In the rows, zero is written as 100.
The same turns and mirrors carry the whole set onto itself and the rows of a family onto each other. Which other rows belong to the same family as each row named below? List them in the order they appear above.
These 27 rows form 9 families of 3 rows each.
k_671: [112,  93,  98,  77,  89, 117, 107, 120, 117, 104, 110,  73,  71,  79, 125,
  65, 115, 107, 108,  76,  95, 125,  80,  88]
k_306: [118, 112,  82,  79,  72, 118, 126, 105, 114, 118, 111,  70,  80,  93, 127,
  57, 117,  90,  99,  77,  95, 117,  94,  79]
k_832: [112,  96,  92, 128, 110, 123, 104, 106, 114, 121,  98,  86, 127,  60, 105,
  94, 129,  74,  82, 107, 119, 115, 100,  91]
k_262: [129, 107, 133, 101,  88, 124, 101, 119, 120, 102,  85,  71,  82, 108, 106,
 115, 116,  71,  86, 109, 121, 102,  86,  67]
k_395: [140, 130, 106,  95,  84, 116, 103, 118, 110, 108,  86,  69,  83, 107, 122,
 104, 123,  57,  83, 104, 104, 122,  78,  75]
k_924: [125,  94, 118, 108, 100, 114, 102, 124, 106, 100,  78,  73,  98,  86, 105,
 123, 121,  69,  97, 112, 116, 133,  83,  64]
k_203: [103,  98,  86,  76,  74, 123, 112, 105, 114, 124, 115,  85,  75,  96, 117,
  59, 109, 112,  91,  92, 108, 120,  84,  76]
k_538: [112,  80,  89, 115, 102, 128, 115, 101, 113, 124,  86,  98, 120,  60, 105,
  83, 117,  91, 105,  87, 126, 115, 105,  93]
k_629: [127, 108, 106, 107,  88, 126,  97, 111, 103, 108,  97,  64,  71,  98, 107,
 126, 122,  60,  89, 120, 106, 113,  86,  69]
k_68: [102,  95, 132, 104,  85, 129, 101, 119, 112, 106, 103,  63,  79, 105, 110,
  98, 103,  51,  83, 118, 121, 116,  79,  90]
k_96: [136, 111,  85, 118, 100, 122, 120, 107, 108, 129,  89,  98, 112,  73, 118,
  70, 117,  64,  79,  90, 112, 116,  90, 104]
k_903: [123,  96, 100, 112, 117, 123, 102, 113, 114, 119,  99, 113,  92,  63, 116,
  74, 115,  76,  92,  83, 110, 124,  85, 112]
k_505: [131, 113, 118,  89,  75, 118,  84, 116, 106, 100,  90,  68,  93,  95, 120,
 111, 123,  71,  87, 104, 118, 120, 100,  52]
k_189: [100,  80, 114, 120,  94, 135, 112, 110, 113, 123, 102,  78, 103,  79, 111,
  70,  99,  64,  83, 106, 128, 108,  86, 116]
k_888: [124, 117, 109,  92,  84, 121,  90, 121, 110, 113,  88,  80,  75, 109, 115,
 109, 113,  80,  75, 118, 117, 125,  66,  71]
k_682: [104,  86,  80,  87,  70, 127, 120,  99, 106, 118, 118,  58,  71,  84, 113,
  74, 116, 100, 107,  92, 100, 105,  99,  74]
k_321: [109, 112, 109,  98,  91, 115,  94, 117, 115,  97, 103,  54,  93,  95, 108,
 119, 134,  74,  90, 115, 105, 125,  93,  58]
k_120: [101,  87, 100,  77,  80, 120, 115, 105, 115, 105, 112,  79,  78,  91, 110,
  86, 115,  96, 119,  85, 100, 126, 109,  54]
k_624: [ 85,  85, 112,  88,  72, 136, 112, 104, 117, 113, 118,  63,  77,  99, 115,
  65, 100,  77, 100,  98, 116, 106,  95,  96]
k_23: [112,  88,  94,  78,  68, 118, 109, 106, 107, 114, 114,  74,  99,  76, 122,
  60, 116, 104,  96,  78, 109, 118, 113,  60]
k_357: [ 90,  92,  84,  89,  85, 121, 114,  98, 119, 114, 126,  68,  98,  76, 111,
  71, 127, 100, 103,  90,  99, 116, 111,  69]
k_916: [123,  84, 112, 123, 109, 126, 124, 108, 117, 125,  97, 105, 110,  73, 100,
  76, 111,  77,  79,  94, 128, 100,  99,  93]
k_765: [130, 116, 116,  93,  99, 124,  79, 124, 119,  99,  82,  78,  74,  93, 120,
 110, 121,  75, 100,  97, 109, 122,  73,  93]
k_637: [108,  82, 109,  82,  77, 122, 128, 110, 122, 110, 114,  68,  80,  94, 111,
  64, 110, 108,  99,  82, 108, 101,  99,  67]
k_704: [122,  99,  88, 118, 102, 128, 106, 109, 108, 135,  90, 111, 104,  76, 110,
  75, 110,  86,  71, 104, 127, 119,  78, 103]
k_440: [123,  82,  84, 131, 104, 127, 119, 104,  98, 131, 102,  91, 103,  60, 103,
  84, 118,  72,  81, 104, 115, 111,  93,  99]
k_627: [133,  93, 103, 118,  99, 121,  99, 108, 102, 123,  92, 102, 124,  61, 113,
  82, 118,  70,  75,  94, 128, 119, 107,  82]

Which other rows belong to the same family as k_637? k_262, k_916
Which other rows belong to the same family as k_203? k_888, k_704
Which other rows belong to the same family as k_629? k_682, k_440
Which other rows belong to the same family as k_505? k_23, k_627
Which other rows belong to the same family as k_120? k_924, k_538
Which other rows belong to the same family as k_68? k_189, k_624
Which other rows belong to the same family as k_395? k_306, k_96

